Each path is a new rotation, seen through one point. The rows after it are directions, each followed by how far the rotation turns it, in degrees per step (0 if it stays put).
Each turn is a multiple of 5 degrees from 10 to 175, or 0.
Each row of a path follows its step; steps can be skipped.
Path 1:
step 0:  0.933  0.601  0.052 -0.369 -0.516 -2.026  1.659 -1.421 -2.380 -0.268  0.498 -0.730  0.343 -1.115  2.592  0.135 -1.979 -1.148 -4.688 -0.194  1.167  0.620  0.939  0.213  1.932 -1.361  0.845  0.655 -0.542 -3.631  0.874 -2.331 -1.524 -0.461
step 1:  1.462  0.062  0.730 -0.666  1.624  0.811 -1.454  0.501 -3.114 -2.260 -0.388  0.242  0.197 -0.884 -0.537 -3.028  1.313 -2.015 -2.523  1.461  3.945  1.393  0.993 -0.146 -0.384 -1.723  1.241  1.914  0.021 -0.402  0.648 -1.652  0.908  1.816
step 3: -1.613 -1.934 -0.888 -0.653  1.446  1.038  0.306 -0.995 -1.763 -4.193 -0.553  1.988 -2.398 -1.208  0.308 -3.287  0.212 -0.855 -1.114  0.208 -0.687 -1.917 -0.298  0.250 -1.916  0.398  1.152 -1.442  0.544  1.207 -1.663 -2.708 -0.751  0.513
step 4:  0.381 -2.647  0.799  0.426 -1.516 -0.444  0.650 -0.057 -2.495 -0.743 -1.758 -2.525 -1.616  1.795  0.395  0.526 -0.874 -1.823 -1.709 -0.199 -0.215 -0.963 -0.815  0.463  1.134  0.458  3.647 -3.552 -1.084  1.968 -1.079 -1.827 -2.140  0.482
step 5: -0.002  0.395  0.948 -1.896  0.954  1.270 -0.067  0.616 -1.668 -0.056 -2.581  0.402 -1.636  0.211  0.488 -0.749 -1.459  2.172 -2.345  1.513 -0.457  0.042  2.988  0.039  1.349  0.984  3.363 -0.014  1.515  2.557 -3.115 -0.893  0.293  2.006
step 6:  0.062 -0.121  0.728 -0.485  0.625 -1.717  1.569  0.458  1.245  0.174  0.742 -2.071 -1.576 -0.019  3.861  0.858 -0.240  0.907 -1.638 -0.010  0.451  3.066  1.177 -1.011 -1.978  0.026  3.050 -1.001 -2.625  2.181 -1.307 -0.985 -0.429  3.024
step 7: -1.694  2.609  0.743 -0.865  0.226  0.918  0.103  0.751 -2.526 -0.539  0.585 -0.790 -1.428 -0.588  3.048 -1.993 -1.009  1.328  0.198 -2.115  0.569  1.238  0.008 -4.802  0.171 -0.192  0.747  1.411  0.338  1.403 -1.857 -2.201 -0.350 -0.207
step 8: -0.154  0.237 -0.758  0.552  1.842 -3.485 -0.794 -0.251 -3.279  1.052  0.112 -0.612 -1.852  0.503  2.164 -0.745 -2.711  0.858 -0.280 -2.060  3.774  0.119 -3.072 -0.949 -1.118  0.286  1.526 -0.533 -0.788  0.481 -0.268  1.358  0.339  1.349
step 9: -1.583 -0.785 -0.372 -2.336 -2.181 -2.130  1.121 -1.240 -2.399 -0.255 -1.939  2.501  0.359  0.046  2.787 -0.455 -0.944 -0.680 -0.972  0.371  1.298 -1.644 -1.345 -3.019  0.647 -0.283  0.660  1.990  2.252 -1.199 -1.581  0.633  1.027  2.817
step 10: -1.804  1.069 -2.954  1.751 -1.971 -1.197 -1.077 -1.047 -2.226 -0.852 -2.470  0.217 -1.327  0.359  1.296 -0.540 -0.049 -2.462 -1.386  0.538  1.661  0.661  0.619  0.464 -0.747  1.947  0.174  0.788 -2.763 -0.768  0.535 -0.170 -0.201  4.318
step 11: -0.170  2.124 -1.633 -0.755 -1.373 -0.325 -2.525 -0.880 -3.107 -1.490 -2.780 -0.707  2.687  0.658  2.452 -0.889  0.941 -0.644 -2.123  1.450 -2.483 -1.731  0.519 -2.079 -1.880 -0.879  2.234  0.552 -1.172  0.195  0.384 -0.109  0.678 -0.424
Directions:
-1.024 -0.227  0.159  1.129 -0.339 -0.226 -0.961 -0.554  0.484  0.472 -0.538  0.075  0.941 -0.309  1.031  0.002 -0.632 -0.256  0.669  0.238  0.447 -0.277  0.566 -0.269  0.043  0.414 -0.089 -0.162 -0.159  0.042 -0.018 -0.024  1.447 -0.511 -> 20
 0.340  0.894  0.200  0.126  1.054  0.007  0.144  0.150 -0.179  0.526  1.334 -0.162  0.961  0.167  0.546  0.055  0.217  0.070  0.089 -0.004  0.749  1.311  0.805 -0.127 -0.394 -0.685  0.489  0.425  0.392 -0.015  0.095 -0.777 -0.110 -0.710 -> 60
-0.139 -0.177  0.301  0.004  0.346  0.371  0.290  1.132  0.738  0.510  0.566 -0.668 -0.938  0.280  0.330 -0.006  0.016  1.294  0.333  0.134 -0.359  0.155  0.198 -0.541  0.857  0.317  0.552 -1.019 -0.412 -0.222 -1.160  0.126  0.593 -0.148 -> 40
-0.034  0.578  0.752 -1.159 -0.258  1.018 -0.652  0.245  0.214 -0.492 -0.068  0.842  0.451  0.000 -0.437 -0.354  0.214  0.043 -0.241 -0.019 -0.281 -0.942 -0.023 -0.967 -0.569 -0.256  0.359  0.658  0.763 -0.287 -0.978 -0.410  0.807 -0.255 -> 175
-0.114  1.155 -0.535 -0.293  0.440 -0.143  1.012 -0.326 -0.391 -0.312 -0.555 -0.176 -0.509 -0.567  0.212 -0.321 -0.303 -0.325  0.519  0.244 -0.397 -0.389  1.079 -0.134  1.336 -0.078 -1.089  0.120  1.004  0.262 -0.346 -0.209  0.118 -0.419 -> 160
 0.339  0.833 -0.006  1.082 -0.404  0.239 -0.836  0.810 -0.547  0.005 -0.856 -1.073 -0.004  0.938 -1.216 -0.650 -0.075 -0.113  0.492 -0.840  0.108  0.437 -0.071  0.016  0.473  0.312  0.484  0.546  0.416  0.221  0.121 -0.035  0.191  0.029 -> 120
 0.747 -0.353  0.386 -0.847  0.533  0.389 -0.898  0.063 -1.343  0.636 -0.126 -0.387  0.145 -0.081 -0.221  0.346 -0.387  0.050 -0.257  0.624  0.869 -0.744 -0.103 -0.316  0.826 -0.330 -0.166 -0.303 -0.655  0.661  0.390  0.705 -0.012 -1.002 -> 100
